Here are some points:
[  45  -26  -11   46   14   16   -2  -26  -38   13    7   13   20  -19
   24    4    3    8   -7  -32  -20   20 -105]
[ -2 -25  24   0  34  21   3   5 -57  19  10   4  20 -16  20   9  15  30
 -46 -40   0  14 -79]
[-24  34 -21   8 -51 -31 -33 -11  34 -15  18  24   2 -20 -36  14   6 -37
  91  53  -6 -18  66]
[ -23  -55   59  -76   73   59   85   35  -12   25  -55  -71  -16   45
   64   15   13   45 -127 -116   46   15   10]
[ -8  52 -17   7 -51 -14 -32   4  62 -26  15  11 -24  22 -61 -18  -6 -29
  77  70 -10 -19  86]
[-27  59 -21 -17 -66 -21 -22 -10  90 -42  -7   7 -27  19 -38   0 -19 -35
  72  73  13 -22 127]
[ -3  24 -30  65 -48 -25 -55 -14  -5   4  34  38  15 -33 -55 -11  12 -37
 126  49 -32 -22  -3]
[-18 -24 -21   4  18 -16  14   0 -27  33   3  11  37  -7  15  31  26 -52
  37 -21   6 -17 -21]
[  7 -15 -12  19  11   7 -19 -16 -36   8  20  20  27 -27  10   5  11   0
  12  -6  -4  14 -67]
[-16 -41   8 -13  46   7  21  18 -51  31  -1 -12   7  -1  39  12   4  28
 -71 -52  21   9 -39]
[  7  11 -44  79 -34 -56 -62 -29 -38  17  50  72  38 -67 -38   4  27 -45
 127  41 -44 -14 -57]
[  55  -12   18   57  -11   41  -55  -44  -50  -14   28   11  -18  -20
   23  -45  -16   59  -51  -11  -44   69 -112]
[  37   -6   28   -4    8   42   10  -14    2  -23  -14  -26  -53   31
   50  -38  -25   70 -116  -35   -9   43  -34]
[ -6   6  22 -64  19  27  48  13  48  -3 -47 -53 -20  49  24  26 -26  14
 -71 -26  37 -13  80]
[-39 -53  -8  31   6 -41 -16  -6 -93  68  32  46  81 -80  -5  63  57 -59
  71 -33 -13 -30 -76]
[ -4  40 -16  27 -39 -22 -29  -1  25 -31  17  18 -30  12 -27 -42 -12   1
  46  39 -18   2  33]
[ 29 -17  12  17   6  28  -6  -8 -20  -5   8   0  -6 -13  26  -1  -2  32
 -48 -24 -14  27 -52]
[ 22  23  12  28 -31  15 -23 -16  21 -34   7   6 -25  -1   7 -32  -5  38
 -34  11 -19  46  -3]
[ 41  11   4  37 -25  17 -31 -25   1 -36  21  11 -47   5  11 -51 -20  50
 -34  12 -35  42 -42]
[   6  -38   -5   23   17    2  -13   -2  -86   57   26   40   68  -58
   12   59   30  -17   39  -35  -33   -3 -126]
[ -9 -32  31 -55  58  27  47  23 -22  14 -24 -41   3  29  45  15  -8  37
 -81 -60  12  10 -20]
[-22  23  -1 -71   4   3  55  36  79   5 -44 -27 -10  52 -12  49 -12 -20
  -3  12  44 -47 114]
[ 11  34   9 -23 -11  18   6  11  46 -54 -10 -24 -59  43  -3 -52 -21  34
 -47  20  13  27  60]
[ 12  17   4  37 -33  -3 -43 -35   2 -30  15  21 -20 -11 -15 -42 -12  11
   7  28 -23  20 -30]
[ 23  12  -8  40 -26  -9 -52 -21 -24 -18  39  32 -12 -36 -27 -31  -6   9
  48  38 -27  27 -41]
[-30 -11  38 -79  39  37  74  48  50  -3 -58 -77 -24  69  28  19   4  -3
 -95 -53  41  -6 109]
[ -1 -22  10   5  17   4  24   0   0   6 -17 -21  -9   8  28   6 -17  18
 -48 -37  15  18  -7]
[-23 -29   5  -5  34  -4  27  27 -41  22  -1   5  27 -15  11  17  29 -11
 -11 -48  18  -3 -33]
[ 18  12 -18  35 -23 -28 -24 -21 -23  -6  34  30   3 -46  -6 -11  -3  -6
  49  22 -25  23 -51]
[ 18 -14  26  11  18  24 -10   9 -31 -17   0   4 -14  -5   9 -30   1  37
 -52 -35 -18  30 -55]
[  10   -2   46  -36   28   44   27   19   12  -40  -21  -37  -51   35
   23  -50   -8   54 -112  -30   12   21    4]
[ 13  18   2  14 -15   6 -22  -7  18 -37  -4  15 -22   4 -22 -38   2  -6
  -7   8 -14  14  -2]
[-19 -67  13 -28  53  24  40  16 -63  61 -19 -14  47 -12  36  61  20  -8
 -75 -87  20  -8 -69]
[-40 -38   0 -58  54  -7  78  46 -17  46 -45 -29  30  29  18  50  22 -30
 -35 -64  49 -43  24]
[  31    0   38  -42   29   76   40    3   52  -48  -50  -71  -79   74
   48  -59  -56   83 -127  -38   17   44   15]
[  29  -26    4   70   12   22  -27  -29  -56    9   16   15   19  -29
   46    4    8   36  -14  -34  -40   45 -109]
[  36  -12   55  -46   42   71   49    5   13  -31  -50  -50  -48   53
   55  -32  -23   84 -127  -58   18   37  -16]
[  6 -12   9   7  11  -4   0  14 -21  23  14   9  15 -27 -16  15  26 -14
  31  -8  -9 -21 -14]
[-47 -10 -15 -45  22 -25  26  40  -4  32 -13  -2  31  14 -28  32  16 -44
  40  12  28 -43  58]
[ 15   7  -7  56 -24 -23 -45 -27 -28  -9  32  36   9 -53 -15 -28   5  13
  56  28 -23  16 -54]
[  5  49   7 -26 -24   3   9  19  96 -50 -44 -49 -57  69 -16 -24 -25  26
 -30  42  42  -7 127]
[-55  -3  16 -93  26  -9  38  45  23  17 -42 -25  16  44 -12  64  24 -41
 -29 -15  48 -53  98]
[ -3  41 -31  48 -61 -34 -38 -29  15 -14  41  31   9 -28 -32 -13 -11 -33
 114  66 -27   6  17]
[ 21 -26  22  22  19  20  -4   5 -34   1  -9 -17  -9   3  33 -11   6  39
 -72 -46   7  29 -47]
[-10 -16   6  -9  -4   8  -3  -1 -30  -1   6   3   6  -7  13   0   6 -13
 -24 -20  -9   5 -29]
[-18  54 -21 -43 -41 -27  12   9  82 -30 -10   2 -24  34 -33  17 -16 -32
  50  61  19 -40 121]
[  2  27   0 -35 -16   0  24   2  76  -7 -42  -5  -7  26 -34  15   1 -31
  37  31  18 -46  98]
[-26 -66  20  -3  48  -4  19   4 -88  60  12  -4  56 -47  37  45  39  -9
 -32 -68  16  -6 -70]
[ 37  -2  11  23   5  17 -26 -25 -38   3  19   3  12 -24  24   4  -3  42
  -9   0 -31  28 -66]
[-24 -49   8 -48  60   7  57  12 -42  57 -25 -21  42   4  37  50  12 -21
 -33 -64  23 -30 -33]
[ 26   0  -7  37 -10  11 -17 -19  -9 -22   6  21 -25 -15  12 -57 -23  34
 -17   4 -26  44 -62]
[  35  -30  -26   89   -4   -8  -43  -30  -82   31   53   43   31  -69
    8  -21    6   15   48   -4  -48   31 -127]
[  2 -19 -10  29  10 -12  -3   7 -34  41  20  13  36 -33  -9  18  21 -20
  44 -19  -8 -16 -29]
[-21 -14  -8 -28  18 -28  19   6 -32  59  -5   9  73 -31  -2  92  27 -42
  71  -5   9 -50   4]
[ 33  21  -2  49 -41  11 -54 -32  -8 -33  37  45 -29 -32 -10 -46   2  10
  23  27 -53  42 -69]
[ 14  15  -3  46 -27   2 -44 -22 -11 -32  30  23 -33  -5  -4 -60 -13  25
   6  15 -33  33 -41]
[-28 -48  12 -10  27   2  31  12 -38  32  -4  -9  29 -17  43  25  26   8
 -51 -58  12   8 -26]
[-26 -30  10 -50  20 -10  55  27 -18  28 -17 -16  19  10  14  44  19 -29
 -25 -45  19 -30  22]
[  19  -27   38  -10   41   48   30    0  -40  -18  -13  -41  -30   12
   71  -29  -10   57 -127  -73   -5   75  -64]
[-25 -15   7 -41  21  19  38  29   9  12 -21 -39  -1  30  30  11 -13   8
 -86 -47  34   2  10]
[ 25  61  -8  62 -67 -10 -56 -33  60 -66  13  11 -63  30 -15 -73 -20   9
  35  59 -27  39  45]
[ 22  23   5  25 -12   8 -11  -8  28 -19  -3  -5 -26  13  -1 -24  -9  31
  -8  22   1  12  10]
[  21   46   22  -33    7   52   13    9   75  -72  -42  -70 -108   99
   32  -80  -59   83 -127   -3   16   50   61]
[   6 -108   37  -10   91   50   39   -7 -127   87    9   -9   83  -60
   95   69   41   22 -127 -127   -5   38 -127]
[-34   2  -4 -49  16 -23  35  25  17  32 -17 -29  21   2 -19  48   3 -45
  43  -2  27 -43  80]
[ -5  14 -12   2 -10 -36   9  14  30  11 -24   1  -2  16 -29  14  -8 -30
  48  19  14 -41  66]
[ 28   0   3  48 -16  14 -55 -24 -27 -34  32  10 -28 -13   7 -59 -12  33
 -33   2 -32  52 -73]
[-15  16  14 -29  -5  -4  21  20  30 -12 -15 -19 -18  27   6 -10  -4  11
 -15  -2  18 -10  54]
[  5 -53  14  -4  41  28  32   1 -37  38 -18 -25  21  -8  42  39  18  -1
 -80 -78  -1   4 -72]
[-20 -34  -5  -5  32  -9  -1  11 -46  31  24  13  35 -22   2  17  28 -18
  18 -18 -15  -7 -55]
[-60 -45  24 -68  38 -11  45  24 -36  58 -23 -13  51   8  17  84  41 -20
 -51 -65  35 -31  17]
[-40 -16 -14 -38  12 -35  24   7 -11  53 -17  10  53  -4 -16  83  30 -63
  58  -8  19 -60  36]
[ 24 -12  22  37  26  29 -11  -1 -33 -27  12   0 -25  -8  28 -60  -2  57
 -79 -43  -9  60 -76]
[  -5  -46   33  -47   42   33   43   12  -36   14   -9  -41   -4   12
   50    2  -15   39 -116  -67   22   44  -35]
[ -9 -20 -29   8  -3 -29   7 -12 -28  50  15  22  60 -48  -6  76  16 -57
  94   4  -9 -34 -15]
[-25 -42 -10  38  14 -29 -22 -14 -74  42  34  20  63 -46  13  39  38 -35
  38 -28 -16   0 -71]
[  9   5  15 -17  -3  14  15   4   0  -8   5  -6 -14  -9   0  -5 -20  17
 -11   3   2  15   0]
[-13  13 -40   7 -32 -21 -15 -21  17  -8  26  19   5 -14 -26   2 -29 -40
  60  43 -15   4   3]
[  37   46   15   51  -46   24  -68  -16   21  -72   36   27  -58  -11
  -39 -100   -8   39    7   56  -43   35  -28]
[-31 -11 -13 -40  20 -12  29  24  -3  44 -16  -4  33   5 -18  47   9 -54
  36 -16  21 -54  26]
[  -8  -41   30  -29   56   31   42   13  -50   23  -15  -39    1   30
   74   11    5   41 -123  -72   17   47  -47]
[ 13  14 -13  47 -21 -30 -33  -8   0  -3   6  17  -4  -5 -25 -21  -1 -10
  45  22 -13  -8  -2]
[ 13  24  -5  -6 -22  -3   2   3  46 -11 -10  -3 -21  27 -14  -6 -20   1
  27  43   2 -10  41]
[-11  22 -15  -1 -24 -12 -38  -5   0 -16  11  25   2  -4 -47  -4   2 -30
  56  38 -13 -13  16]
[-22   8   2 -48  -4  -9  17  25  26  -1 -10 -10  11  24 -25  32  -1 -29
   8  11  31 -30  59]
[ 38  29  21   8 -11  31 -24  -4  52 -52  -6 -16 -63  26 -16 -65 -37  63
 -47  35   3  23  30]
[-19 -20   5   0  12   8  -9  18 -32  26  -1  17  31   1 -16  30  37 -23
  11 -24   6 -27 -15]
[ 48  46 -17  48 -32   6 -35 -40  39 -62  11   5 -54  15   2 -83 -44  44
  18  55 -24  39 -10]
[ 16  23 -13  54 -50 -33 -48 -30  -8 -18  37  35  -2 -39 -40 -26   7 -24
  80  53 -32  -3  -5]
[-32 -32  12 -29  26 -27  32   0 -31  39  -9  -6  50 -19  25  75  34 -32
  17 -35  11 -32   0]
[  3 -17  15  -2  26   1   2  -8 -26  20  -1  -3  31 -16  -1  14  14 -11
  -6 -16   8  -6 -31]
[-19 -55  24 -30  66   8  46  20 -52  58 -13 -23  43 -28  38  52  14  23
 -37 -60  28   0 -36]
[  48  -29    7   95    2   29  -63  -49  -97   -4   57   27    8  -64
   35  -57    1   48  -15  -20  -58   78 -127]
[  61   58  -14   58  -54   23  -73  -43   50  -79   33   16  -66   15
   -5 -102  -52   71  -13   91  -32   71  -13]
[ 22  19  -9  -9   1   9  24  -7  51 -18 -22 -18 -21  37   7   4 -25   1
  -5  10  15 -10  38]
[-32  11 -15  -9  -2 -34   5  21  15  20 -12  16  32   1 -28  31  38 -50
  49   6  25 -62  58]
[-54  -5 -10 -74  14 -21  54  37  15  43 -27 -13  34  13  -5  64   5 -40
  16 -19  39 -44  58]
[-58 -85   8 -79  85  -3  80  40 -54  98 -42  -3  75   0  23  93  51 -51
 -52 -97  39 -74 -32]
[  32    9   16   41   -3   44  -21  -12   22  -45   -3  -15  -49   35
   27  -69  -21   69 -103   -7  -11   60  -25]
[ 21 -33  17  29  19  21   2 -21 -42  22  -4  16  22 -31  15   6  19   8
 -12 -33 -18   9 -78]
Then 10 other points, each followed by its number:
[ 28  56 -19  57 -65  -8 -70 -26  35 -43  39  18 -35  -7 -41 -52 -26  15
  77  87 -31  20  35] 0
[  31  -37   33  -14   42   56   37   -6  -23  -14  -20  -58  -47   18
   85  -33  -24   77 -127  -62    4   60  -41] 1
[ 10  11   7   7  -5  15  -6 -14  -4 -17   0 -17  -5  10  19  -6   1   2
 -21  -1   3  19   8] 2
[  47    2   64  -63   50  102   46    6   52  -51  -67  -77  -86   87
   67  -51  -48  125 -127  -61   29   61    5] 3
[ 68  23  24  21 -17  39 -23 -36  34 -61 -14 -12 -67   9  17 -67 -41  85
 -79  21 -11  49 -11] 4
[-41 -11 -18 -10 -12 -24  -4  -1 -24  33  12  24  49 -37 -10  58  31 -58
  70   1  -1 -33  11] 5
[ 27  14  11   6   6  30   0 -14  11 -29   0  -8 -32  15  14 -45 -21  34
 -57   1  -4  46 -25] 6
[ 23 -31  28  35  12  32 -31  -8 -39  -7  10   4  -5 -22  23 -35  21  39
 -71 -45 -30  43 -81] 7
[ 13  44 -13  17 -42  -2 -42 -15  37 -48  30   7 -36  -5 -28 -32 -18  -4
  56  61 -17  16  42] 8
[ 19  12   6   6  -3  -3  -5  -7  10 -14  -9   3 -18  -3 -11 -18 -12  17
  -5  20  -4  -9   9] 9
Which three of these numbered points are nearest to each point below, ignoring the 3 directions in which the first points spread most? Their numbers follow each, nearest first.
[  50   10   34   31  -29   50  -37  -39    5  -65   12  -11  -77    8
   34  -90  -50   93 -112   -2  -41   81  -58] > 5 8 9
[ 27  53  -2  -6 -20  16 -10  -1  85 -63 -24 -14 -76  47 -21 -68 -32  42
 -11  57  15 -10  85] > 9 4 6
[ 11   3  16  14 -13  15  -3  -7  16 -19  -1   2 -17   2  10  -6  -4  21
 -30  -5  -9  33   1] > 5 2 6
[ 39  47   7  14 -35  18 -17 -31  73 -60 -11  -7 -69  15   5 -61 -40  57
 -13  59 -13  26  53] > 4 9 1
[ 15  23  -3  33 -27   2 -29 -23  -8 -19  19  -1 -10  -9  -2 -22   7  -1
  13  23 -11  29   2] > 2 5 8
[ -3  35 -10 -29 -26  -7  27  10  83 -14 -38  -9 -24  36  -1  20 -11  -3
   7  29  29 -35 104] > 4 9 1
[  -9   -2   25  -34   24   32   23    0   26  -18  -41  -45  -18   66
   35   -5  -10   26 -103  -29   29    7   37] > 2 5 6
[ 58  26  16  40 -23  25 -41 -34  18 -58   8   3 -58   6  -1 -80 -32  71
 -42  33 -26  37 -19] > 9 4 0
[-25 -22  15   4   4  -8 -16  -3 -61  26  17  10  33 -30   6  20  29 -13
   3 -34 -12   8 -39] > 5 7 8
[ -1  34 -36  17 -39 -36 -17  -9  17  -3  29  37  18 -29 -54   0   5 -58
 115  62 -15 -26  23] > 6 8 9
[ 39  27  18  22 -13  48 -32 -23  23 -73  16 -21 -61  16  13 -75 -38  66
 -61  20 -24  69  -7] > 8 5 0
[  6   2   5  43 -23  -9 -42 -10 -21  -6  19  29  -1 -14 -26 -23  18   1
  23   6 -27   9 -41] > 7 9 5
[-50   3 -26 -57   4 -60  35  31  14  52 -23  18  55 -11 -52  77  31 -80
 114  20  27 -98  91] > 9 6 0
[  5   8   5 -13  11   5  20  -2  14 -11  -5  -9  -6   8  -4 -10  -5   0
  -6   5   6   4   6] > 6 9 8
[  10   18   31  -56    8   43   35   15   60  -31  -41  -70  -58   69
   31  -18  -45   53 -105   -3   31   24   89] > 0 8 2
[-22 -30  14  -9  23  11  19  18 -24  31  -8  -4  21 -11   6  13  29 -10
 -26 -57   8 -11 -12] > 7 5 6
[ 61  42   7  25 -19  36 -30 -31  57 -62 -12 -11 -58  30   5 -60 -44  75
 -36  50  -8  21  15] > 4 9 0
[  43   28   26   23  -11   51  -17  -16   47  -72   -6  -37  -76   54
   35  -76  -34   67 -105   -5  -11   75   11] > 2 5 8
[ -6  20   3   4 -27  -7 -16   8  34 -17  -5  10 -16  19 -30 -15   6   0
  17  21   0 -17  47] > 7 9 5
[ -8 -32 -14  21   9 -25   0 -14 -50  33  26  31  42 -47   5   4  11 -26
  20 -13 -12   5 -68] > 6 9 5
[-19  22 -23   8 -28 -37 -18  -6  23  19  15  11  26 -26 -51  21   3 -45
 127  59  -2 -35  69] > 0 8 1
[-27 -21  16 -46  24  10  47  13  15  10 -40 -56  -8  38  37  32   1  -3
 -82 -47  40 -11  59] > 2 5 1
[ 65  22   5  68 -30  31 -44 -39  27 -52  17  15 -41 -11  15 -68 -19  66
 -17  42 -34  69 -36] > 4 6 0
[-65 -24   8 -88  29 -29  73  27  -6  51 -30 -25  36  22  22  94  18 -59
 -18 -53  38 -51  60] > 5 2 6
[ -88    0    7 -108   19  -42   95   47   35   42  -64  -37   26   40
   12   98   39  -69   18  -30   59  -82  127] > 5 2 1
[ -13  -47    2   36   13   -6  -53   -7 -125   48   51   58   79  -76
  -20   27   61  -35   40  -39  -39    7 -127] > 7 5 8
[ 19  30  27   6 -18  21 -11   4  59 -56 -18 -19 -65  49   1 -61 -14  57
 -68  17   2  25  46] > 7 9 5
[ 17  45   8  15 -47   9 -27 -12  34 -50   9  -5 -55  20 -13 -60 -34  31
 -23  37 -16  44  25] > 5 6 8
[-44 -38   1 -37  35 -20  35  17 -44  61   5  -4  58 -30  -2  66  15 -44
  39 -42  19 -40  -6] > 8 0 6
[  8  76  -8  40 -82 -15 -65 -20  68 -89  20  12 -58  11 -38 -71 -16  12
  71  76 -17  29  88] > 5 2 8
[-57  23 -40 -61 -10 -29  27  31  75  10 -35   4  12  39 -51  37  -2 -75
  63  45  45 -73 123] > 6 9 5
[ 16  60 -10  11 -43  11 -27  -5  89 -44  -2 -13 -46  38 -50 -30 -20   9
  55  64   2   1 100] > 0 8 2
[-32   1 -30 -15  -6 -44  15  17   1  32   8  23  39 -17 -32  40  19 -70
  85  24   8 -47  36] > 6 8 9
[ 51  15   1  55 -21  23 -29 -23   7 -26  11  16 -26 -24  10 -35  -5  41
   0  33 -26  46 -32] > 4 9 0
[ 36 -20  -4   3  36  28   1 -15 -19  25   3  -2  23 -15  19  24 -19  39
  -9 -12  -1   5 -73] > 4 3 9
[-33  -4 -28  17 -13 -42  -1   5 -19  40  21  26  60 -28 -24  56  43 -89
 101   2  -9 -42   7] > 2 5 6
[  21   17   22  -27    0   32   29   -2   58  -51  -30  -53  -80   48
   40  -47  -39   64 -100    4   17   38   70] > 1 0 5
[ 11 -16  30  10   8  28  -2   5 -35 -14  -3  -3 -10   8  27 -22  20  33
 -90 -47 -10  54 -59] > 7 5 6
[ 26  26   4 -10  -2  25   9   0  42 -47  -7 -21 -46  31   1 -44 -27  36
 -50  18   3  34  27] > 6 8 9
[ -5 -34  25  27   4  -5  -7  -3 -48  19   8  12   4 -26  16 -10  25  18
 -36 -43 -16  27 -57] > 7 5 9
[  49    3   41   32    0   52  -17  -23   37  -59  -17  -57  -75   41
   49  -89  -35  111 -127  -13   -6   74    2] > 0 2 1
[  1   1  13 -17  16  27  13  13  26   6 -22 -25   7  29  -3  12   5  11
 -17 -17  23  -3  31] > 0 6 2
[ -51  -84   22  -75   60   -4   66   27  -79   84  -24  -13   74  -25
   49   93   27  -30  -57 -102   21  -39  -52] > 5 6 9
[-19   7  -5   8 -18 -34 -23 -15 -11 -10  18  21   1  -5 -11  -9   5 -24
  35  20  -6  -4  11] > 5 2 6
[ 15  31   4 -16 -12  18  18   4  54 -42 -13 -12 -40  36  -2 -37 -28  18
 -33  31  11   8  43] > 6 9 8
[-12  40   2 -52  -1   4  46  21  81 -28 -36 -29 -31  50  -8   6 -16  -9
 -17  24  38 -19 113] > 6 2 8
[ -6  40 -20 -31 -19 -14  24  12  74 -20 -19 -34 -38  37  -8  -6 -45   3
  23  47  31  -7 119] > 1 0 8
[-15  43 -31  18 -40 -46 -14   8  52   3  15  15   8  -9 -64   9   5 -53
 127  71  10 -58 106] > 0 9 1
Here are 10 other points, each followed by its number:
[-29   0  -2 -70  14   0  35  27  34  13 -28 -24  12  26 -10  53   0 -27
 -10   1  38 -26  78] 0
[  9  13 -14  40 -19   0 -50 -18 -41 -18  52  21  -1 -52 -31 -42  -8   1
  55  28 -32  30 -62] 1
[ 15 -28   7  31  11  19  -2 -17 -36 -13  13   9 -18 -31  32 -35   6  19
 -47 -35 -22  44 -84] 2
[  7 -10 -17  45 -17  -6 -43 -15 -35  20  24  40  26 -41 -26   6  27 -23
  43   5 -23 -11 -68] 3
[ 33  28  -3  54 -31  15 -37 -23  22 -44  19   1 -33  16   3 -50  -9  22
  -7  21 -27  41  -6] 4
[ -9   9 -23  15 -27 -29 -17   5  24   9  -1  12  10  -6 -40  10   5 -38
  69  43   5 -42  44] 5
[ 11  -2  11 -14  14  13  17   3  23  -3 -12 -14 -22  14   5 -18 -18  35
 -30   6  13   6  16] 6
[-40 -22 -10 -42  27 -24  40  15   3  46 -18 -11  44 -13 -29  58  13 -60
  45 -14  30 -55  49] 7
[ 12  22 -26  41 -41 -18 -64 -17 -10  -5  49  59  20 -34 -59   1   8 -33
 110  52 -31  -3 -18] 8
[  8  80  -3 -15 -61   2 -23  -2 108 -60 -18 -14 -64  36 -47 -22 -33  -8
  55  94   5 -20 127] 9
Which three of these numbered points are nearest to each point below, ignoring the 3 directions in which the first points spread most? Their numbers follow each, nearest first.
[ -1   8 -14  45 -31 -19 -45  -4 -18 -34  34  45 -29 -22 -21 -66   9  -3
  28  23 -32  26 -36] > 2 1 3
[  3  -6  20 -10  14  20  -5   9  -8  -7 -16  -5 -12  23  -2 -10  12   9
 -43 -18  13  -4  -8] > 3 5 8
[  68   53    0  104  -69   11  -95  -50   44  -79   36    6  -75   -6
  -28 -118  -42   60   10   69  -42   54  -13] > 5 7 4
[ -12  -67   20  -12   62   13   18   10 -109   47    9    4   50  -54
   52   18   19   24  -64  -77    4   26 -120] > 1 6 0
[ 27  16  12  46 -36  10 -33 -27   2 -33  26  11 -38 -18 -12 -65 -27  30
  -2  17 -36  52 -32] > 7 2 6
[  63  -20    5  111  -21   40  -70  -48  -74  -16   60   35  -16  -57
   26  -64    8   56  -22  -21  -80   90 -127] > 4 5 9
[ 17  33 -11   8 -30  -5 -32   6  31 -19  20  16  -1   1 -54  -5   6 -31
  97  56 -13 -24  44] > 8 9 3
[ 16  31  -2  60 -30  -9 -68  -8  -4 -35  41  38 -12 -33 -49 -68   7  21
  65  54 -29  20 -16] > 1 8 6
[-18 -15 -14  29 -15 -38 -19 -10 -36  25  36  41  37 -54 -15  29  26 -55
  80   7 -28 -18 -46] > 2 4 7
[  7 -54  21   3  46  11  31   8 -42  26 -16 -14  13  -6  45  10  10  29
 -87 -70  11   4 -72] > 5 6 3
[ -38  -96   30  -60  108   17   70   34  -92   73   -6  -26   60  -14
   63   59   34    4  -95 -112   19   -5 -101] > 1 6 7
[-30 -37  -8 -13  34 -16  37  22 -37  56   0  -1  63 -10  17  67  36 -56
  15 -54  12 -30 -17] > 4 2 5
[ -7  -2  -9  -7   9 -27  26  15   5  20 -21 -13  19  14   9  46  13 -38
  24 -25  11 -31  38] > 4 5 2
[-10  26  -2 -37 -13  -7  15   8  41 -18 -16   0 -17  22 -11   9 -17  -6
   0  16  14  -7  52] > 0 8 6
[   0  -49   10   20   18   11   11   -9  -69   30    9   10   30  -49
   38   23   25  -13  -28  -54  -28   30 -102] > 2 4 9
[-17 -11  -3   2   4   6 -16   0 -16  10  -6  11  21  -3  -6   8  25 -25
  11  -8  -2 -12 -25] > 3 5 4
[-19  46   5 -53 -15 -13  26  37  68 -23 -32 -12 -22  48 -44  13 -11 -28
  34  29  35 -46 121] > 8 3 5
[-21  -3 -14 -12  -5 -31 -11   6 -22  19  17  22  29 -33 -28  18   7 -27
  73  23   2 -22  12] > 1 6 0
[-19 -18  -7 -21  22  -3  33  13   5  13 -17   0   9  -1  21  -1  -3   3
 -27 -28  14  -2 -18] > 2 6 7
[-49  28 -17 -58 -19 -31  -2  24  45   0  -9   9  16  21 -65  32   6 -72
  86  47  34 -68 117] > 8 1 0
[-35  -8   5 -93  37   2  73  39  52  31 -56 -41   4  47  -2  48 -14 -11
 -25  -7  64 -55 110] > 6 7 5
[-32  -3  14 -78  29   0  58  29  19   6 -33 -22  11  29  12  48   5 -11
 -37 -28  43 -23  52] > 0 8 6
[ 20  42 -14 -12 -19  -6  21  -1  83 -30 -19 -15 -33  27 -15 -17 -30  12
  22  50  22 -22  79] > 6 7 5
[-24 -57   1 -26  60  -4  27   1 -84  61   2 -16  66 -27  43  66  18 -13
 -30 -60  14  -6 -71] > 0 6 7
[-32   5 -29  10 -25 -49  -9   5 -21  24  31  30  42 -46 -36  37  32 -76
 121  21 -10 -23  21] > 2 4 1
[  16  -28   20   39   19   38  -10  -17  -33  -13   13  -22   -6    1
   48  -28   -1   53 -100  -48   -8   59  -84] > 4 5 0
[-27  28 -26 -11 -27 -50   0  -3  41   5   0  12  15 -13 -49  18   5 -59
 114  54  22 -54 101] > 7 6 5
[  7 -36  16   9  30  28  11   1 -38  23  -6 -27  10   3  30  19  13  18
 -69 -55  -3  23 -39] > 4 5 0
[-18 -14   4 -22   6  10  31  23  19  29 -20 -23  12  28   5  32  11 -26
 -21 -36   6 -25  32] > 4 3 5
[-10 -39  15  -1  33  13  -4   8 -55  27  -2  -2  41 -19  21  24  23  -6
 -43 -56  -7   7 -83] > 3 8 0
[ 41  -6  -5 105 -26  13 -71 -38 -42 -26  30  28  -4 -29  13 -58   3  27
 -21 -10 -36  65 -97] > 4 5 3
[ 10  35 -12   0 -24  -8  -8  -5  44 -26   0   7 -17   6 -15  -8 -13  -5
  27  34   3   1  42] > 0 6 9
[  17    2   37  -73   54   50   66   29   41  -20  -50  -73  -39   70
   57  -14  -42   82 -127  -27   48   23   48] > 6 0 9
[ -61   11  -34  -54   -6  -48   41   48   33   56   -8   14   61    8
  -60  108   33 -109  127   17   37  -98  103] > 8 4 3
[-53 -13 -12 -58   4 -26  25  28 -12  41  -4  -7  39 -10 -20  68  20 -65
  31 -11  19 -43  60] > 0 1 8
[ 28  26 -15  36 -26  -6 -22  -9  43 -29   3   6 -23  12 -33 -39 -20   2
  20  37  -5 -10  30] > 5 7 3
[-30 -38 -21 -26  39 -16   2  24 -71  69  12  31  77 -51 -16  71  39 -47
  54 -26  16 -46 -51] > 8 0 1
[ 23  53  10 -36 -19   9  30  10 114 -53 -44 -37 -71  66  -2 -32 -40  43
 -17  54  22 -19 122] > 6 9 5
[ 26   4   8  34 -12  15 -28 -20  -3 -18  15  21 -23 -24 -12 -34 -12  12
  15  18 -19  21 -27] > 7 6 9
[ 18 -12  24   2  15  37 -29 -16 -44 -24   9   2 -14  -1  23 -34  -2  31
 -66 -30 -21  48 -71] > 8 0 3
[ 12  -9   9 -57  39  20  63  19  32  26 -48 -42  -1  28  31  36 -38  30
 -49 -37  31 -20  25] > 6 9 7
[-11  36 -24  23 -41 -50 -41  -1   6   8  28  45  24 -24 -72  12  35 -48
 127  64 -23 -38  48] > 8 3 5
[-79 -35  10 -75  60 -42  59  54 -52  63 -23 -10  66   7  20  78  56 -45
 -10 -54  46 -53  27] > 1 2 4
[-25  33 -13 -27 -20   2 -17  17  34 -21   4 -12 -23  36 -27 -14 -25 -14
  19  47  -3  -9  60] > 1 0 8
[  72   15   17   90  -22   40  -92  -41  -36  -51   36   25  -41  -15
    2  -90  -18   83  -44   19  -56   61 -127] > 3 5 8
[-58 -35 -15 -18  13 -50  15  40 -52  43  13  39  46 -31 -32  33  45 -74
  69 -22   2 -50 -10] > 2 1 3
[-25  -2  -1 -28  -3 -20  21  15   9  13 -15  -3  13  11  -6  40  28 -45
  23 -11  17 -23  60] > 4 2 0
[ 36  23   3  49 -32  13 -60 -55 -10 -54  32   1 -39 -14  30 -59 -33  57
 -19  43 -37  75 -35] > 0 9 4
